Small tables with named rows and columns. After each table, cells are looked up by row and column.

Table zab
columns: kel, fumomil, feb, farofu, gokape, kopufez, navob
zis: [0.378, 0.982, 0.853, 0.315, 0.607, 0.020, 0.455]
vivi: [0.388, 0.708, 0.643, 0.433, 0.600, 0.957, 0.315]
tuse: [0.666, 0.194, 0.468, 0.569, 0.494, 0.607, 0.548]
zir: [0.439, 0.630, 0.627, 0.365, 0.596, 0.362, 0.366]
mesapa: [0.383, 0.740, 0.653, 0.466, 0.610, 0.963, 0.300]
gegido: [0.610, 0.335, 0.543, 0.459, 0.526, 0.969, 0.485]
bop: [0.537, 0.495, 0.607, 0.381, 0.576, 0.719, 0.423]
vibema: [0.697, 0.126, 0.343, 0.670, 0.482, 0.683, 0.656]
pap: [0.816, 0.279, 0.179, 0.974, 0.411, 0.749, 0.959]

What is the farofu of vibema in zab?
0.670
What is the farofu of vivi in zab?
0.433
What is the gokape of vivi in zab?
0.600
What is the navob of mesapa in zab?
0.300
What is the navob of vibema in zab?
0.656
What is the feb of zis in zab?
0.853
What is the farofu of tuse in zab?
0.569
What is the gokape of bop in zab?
0.576
What is the gokape of zis in zab?
0.607
What is the kopufez of gegido in zab?
0.969
What is the fumomil of vibema in zab?
0.126
What is the kel of vibema in zab?
0.697
What is the kopufez of vivi in zab?
0.957
What is the farofu of gegido in zab?
0.459
What is the gokape of mesapa in zab?
0.610
What is the fumomil of vivi in zab?
0.708
What is the kel of bop in zab?
0.537
What is the fumomil of zir in zab?
0.630
What is the gokape of vibema in zab?
0.482

Table purenu
         gekaba  tekup
pav         170    150
vulelu       99     40
pup         199    174
vorip        28     56
gorerem     124    187
sunusa      167    227

gekaba of sunusa is 167
gekaba of pup is 199
gekaba of vulelu is 99
tekup of sunusa is 227
gekaba of vorip is 28
tekup of vorip is 56
tekup of pav is 150
tekup of vulelu is 40
gekaba of gorerem is 124
tekup of pup is 174
gekaba of pav is 170
tekup of gorerem is 187

Table sevesa
	bereno	kas	rupit	sevez
zazola	50	142	120	223
fup	217	133	247	93
gavaba	201	128	90	38

fup, kas -> 133
zazola, sevez -> 223
zazola, rupit -> 120
fup, bereno -> 217
fup, sevez -> 93
zazola, bereno -> 50
zazola, kas -> 142
gavaba, rupit -> 90
fup, rupit -> 247
gavaba, sevez -> 38
gavaba, kas -> 128
gavaba, bereno -> 201
Row with the largest rupit: fup

Table dapi
         bak  tel  zoz
mip      224  135   56
kofir    139  176  164
sor      218   64   95
mif      130  236  152
sororob   97   68   94
somegug   52  162   92
dodazed  163  115   68
ven      200  170  192
lam      112  167  114
gibep    197  170   63
fuvik    131   37  111
migu      46  163  136
zopu     113  110  230
soki     177  143  163

soki, tel => 143
sororob, tel => 68
zopu, tel => 110
sororob, zoz => 94
lam, tel => 167
fuvik, zoz => 111
mip, zoz => 56
gibep, zoz => 63
mip, tel => 135
mip, bak => 224

ratovu =
|  | vesefof | vez | rusup | vil | rol | saz |
|---|---|---|---|---|---|---|
| buk | 203 | 285 | 242 | 627 | 399 | 268 |
| dono | 445 | 363 | 610 | 570 | 655 | 432 |
| zin | 307 | 92 | 278 | 869 | 547 | 354 |

What is the saz of zin in ratovu?
354
What is the saz of buk in ratovu?
268
What is the saz of dono in ratovu?
432
What is the vesefof of zin in ratovu?
307
What is the rol of zin in ratovu?
547
What is the vil of buk in ratovu?
627
What is the vez of buk in ratovu?
285
What is the rusup of buk in ratovu?
242
What is the vez of zin in ratovu?
92
What is the rol of buk in ratovu?
399
Row with the largest rusup: dono

matofit
         tedobu    vaz  lonur    fim    fot   rade  kobaki    dav
kidak      3574   5061  -5400  -3813  -5823   3482    1411   1492
vosomet    3607   4714  -5206  -3565  -5534   3181    1345   1414
bobo      -6354  -3101  -5709   2043  -5527   3235   -4311  -4480
bekivef   -8081  -3528  -6560   2222  -6424   4540   -4402  -4732
zesil      3232   4620  -5276  -3682  -5650   3558    1215   1448
rom        3658   4486  -5212  -3366  -5137   2767    1124   1209
besi      -7082  -2758  -6582   1959  -6769   4401   -4128  -4661
fivusus    2232   3341  -4818  -3294  -4678   2346    1385    880
fotimiz   -4965  -3618   2125  -3785   2183  -4287    1412   1634
lub        3391   4738  -5324  -3687  -5651   3506    1247   1491
rus        2257   3377  -4883  -3310  -4661   2373    1346    931
katur      -415  -2996  -1252   1898  -1152  -1303   -4788  -4277
movadal    3877   4994  -5399  -3892  -5379   2926    1713   1381

tedobu of bobo is -6354
dav of fivusus is 880
fim of rus is -3310
fot of bekivef is -6424
fot of besi is -6769
vaz of zesil is 4620
lonur of fivusus is -4818
dav of fotimiz is 1634
kobaki of zesil is 1215
lonur of movadal is -5399
tedobu of movadal is 3877
kobaki of besi is -4128
lonur of zesil is -5276
kobaki of movadal is 1713
fot of fotimiz is 2183
fim of movadal is -3892
fim of rom is -3366
fim of kidak is -3813
kobaki of vosomet is 1345
vaz of rom is 4486

